In the rows, zero is written as 128.
Turns in one plane each, and the order they were made in; the first pair answered:
Fuza:
[136 121 133 142 117 119 165 120 113 112 155] => [130 150 120 132 143 118 162 121 111 114 164]
[154  60 144 164  87  96 166 122 121  94 147] => [130 122  96 191 127  97 167 117 120 104 185]
[102 143 120 109 127 145 148 143 155 173 109] => [106 133 132 105 115 144 151 140 154 171 105]
[132 117 130  69 117 137  96 119 117 120 123] => [121  89 142  98  86 126 109 124 109 116 137]
Lila:
[ 77  86 164 148  92 146  84 141 149 165 115] => [ 71 162 118 150 151 149  75 139 146 165 154]
[124 128  80 187 123  97 151  99 114  97 202] => [181 140  76 141 138  84 149 100  96  82 187]
[101 105 111 137 116 159  95 141 118 159 120] => [115 130  93 120 142 158  93 141 116 159 129]
rumot:
[174  86 128 117 123 118 124 114 112 151 107] => [148  97  99 161 141 113 137 111 111 147 153]
[179 122 122  75 119 108 146 136  99 126 107] => [152  98 109 141 101  92 175 138  95 117 155]
[149 121 113  88 135 119  95  98 136 133 112] => [133  81 123 135 113 109 124 101 136 125 138]
Pairs:
(2 to 4 turns a pair)
[160  90 148 121  91 114 144 138 109 138 118] => [102 148 104 171 134 136 131 133 125 156 161] -> Lila, Fuza
[179 136 145  73 119 119 113 122  96 127  78] => [ 64 152 125 181 117 153 114 138 130 170 125] -> Lila, Lila
[143 116 149  67 142 126 125 105 158 155  98] => [ 92  82 156 146 112 126 147 113 177 172 133] -> Lila, Fuza
[144 102 142  95 111 135 123 133 126 136  90] => [ 95 124 110 170 129 130 136 135 134 143 145] -> Fuza, Lila
[155 152 121  65 132 145 107 128 147 109 115] => [ 83 125 120 164 110 153 124 135 166 123 155] -> Fuza, Lila, Fuza
